In the data rows, zero lies at 4.5, halfway between 4 and 5.
Here are some points:
[4 4 4 6 6 6 5 4 4 4 3 4]
[4 4 7 6 8 7 5 4 3 3 3 3]
[6 9 9 5 7 6 4 3 2 4 4 3]
[6 9 8 5 6 5 5 4 2 4 4 3]
[6 9 8 5 6 4 4 4 2 4 4 4]
[8 3 1 3 1 4 5 4 2 3 4 3]
[3 2 1 4 2 3 4 4 4 5 8 9]
[5 9 9 6 9 7 3 4 2 3 4 3]
[9 3 2 4 2 3 3 4 3 4 4 4]
[4 2 2 4 5 5 5 5 4 4 3 3]
[4 2 1 4 2 4 4 5 5 5 7 7]
[4 2 2 3 3 3 6 6 9 6 4 3]
[3 1 1 3 2 3 4 5 6 5 6 5]
[3 5 7 6 9 8 6 5 3 4 3 3]
[3 4 7 7 9 7 6 4 3 3 4 3]
[3 1 2 4 2 3 3 4 2 5 6 8]
[4 2 2 4 2 3 5 4 6 6 6 5]
[4 3 3 4 4 5 5 5 5 4 3 3]
[8 5 2 4 2 3 4 4 2 3 4 3]
[6 9 8 4 4 4 3 4 2 4 3 3]
[4 6 8 5 9 7 5 3 3 4 3 3]
[5 9 9 6 9 6 5 4 2 5 4 4]
[4 2 2 5 3 4 5 6 6 5 3 3]
[4 2 2 4 2 3 5 5 9 6 5 5]
[4 2 1 4 1 2 4 3 3 5 8 8]
[6 7 3 4 3 3 4 3 3 4 4 3]
[4 2 1 4 2 3 3 4 4 4 7 8]
[3 9 9 7 9 7 4 4 1 4 3 3]
[3 2 1 4 1 3 4 5 9 5 3 5]
[4 1 1 4 2 3 5 4 4 6 7 8]
[4 2 2 3 4 4 6 6 6 4 4 4]
[3 3 1 4 2 3 4 5 6 5 7 7]
[3 3 3 5 4 5 7 7 8 5 3 3]
[4 2 2 3 1 3 3 5 8 6 6 5]
[4 2 3 6 6 6 7 6 7 4 3 4]
[3 1 1 4 2 3 3 4 4 6 8 8]
Then 23 other points, each followed by its number:
[4 1 2 3 2 2 4 3 3 4 7 8] 0
[3 5 8 5 9 7 5 4 2 3 4 4] 1
[4 1 1 3 1 3 4 4 5 5 5 6] 2
[8 6 4 5 2 3 3 4 3 4 4 3] 3
[4 3 3 4 6 6 6 5 4 4 3 3] 4
[4 2 5 5 6 6 6 4 4 4 4 4] 5
[5 9 9 7 9 6 3 4 1 3 4 3] 6
[8 9 5 4 3 3 4 4 2 4 3 3] 7
[3 2 2 3 2 3 5 7 9 6 4 4] 8
[3 2 1 4 1 4 3 4 5 5 5 5] 9
[5 9 9 7 9 8 5 4 2 4 4 4] 10
[4 4 8 6 9 8 7 5 3 4 3 4] 11
[6 9 9 5 5 5 4 3 3 4 4 4] 12
[3 8 9 6 9 8 4 3 2 3 4 4] 13
[3 2 2 3 2 2 5 5 8 7 5 5] 14
[4 2 1 4 2 2 4 4 7 5 6 5] 15
[7 3 2 4 1 2 4 4 2 3 4 4] 16
[9 3 1 4 1 3 4 5 3 4 3 4] 17
[3 1 2 4 2 2 4 3 4 5 7 9] 18
[4 7 9 6 9 7 5 4 3 4 3 3] 19
[5 9 9 6 9 6 4 4 2 3 3 4] 20
[4 8 9 6 8 6 4 4 2 3 4 3] 21
[4 2 1 4 2 4 5 6 9 6 3 4] 22
Which of these numbered points is nearest to each point below, ignoring the 2 directions in which the first points spread most? Its number follows each.
[4 3 4 5 5 4 6 6 4 4 3 4] > 2
[4 3 1 4 1 3 5 4 3 5 8 9] > 10
[3 1 2 4 2 3 5 7 9 7 4 4] > 8
[7 2 2 4 2 2 5 3 1 4 3 4] > 16
[3 2 2 3 2 2 4 4 4 5 8 9] > 18
[3 6 9 8 9 9 6 5 2 4 3 4] > 11
[6 9 9 5 7 6 4 3 3 4 4 4] > 12
[4 2 2 3 1 3 4 3 5 5 7 7] > 19
[8 4 2 3 2 3 4 4 2 3 4 3] > 16
[4 2 1 3 1 4 4 4 4 6 8 9] > 10
[3 2 1 3 2 4 5 7 9 4 4 4] > 8
[4 2 2 4 3 4 6 6 7 4 4 3] > 2
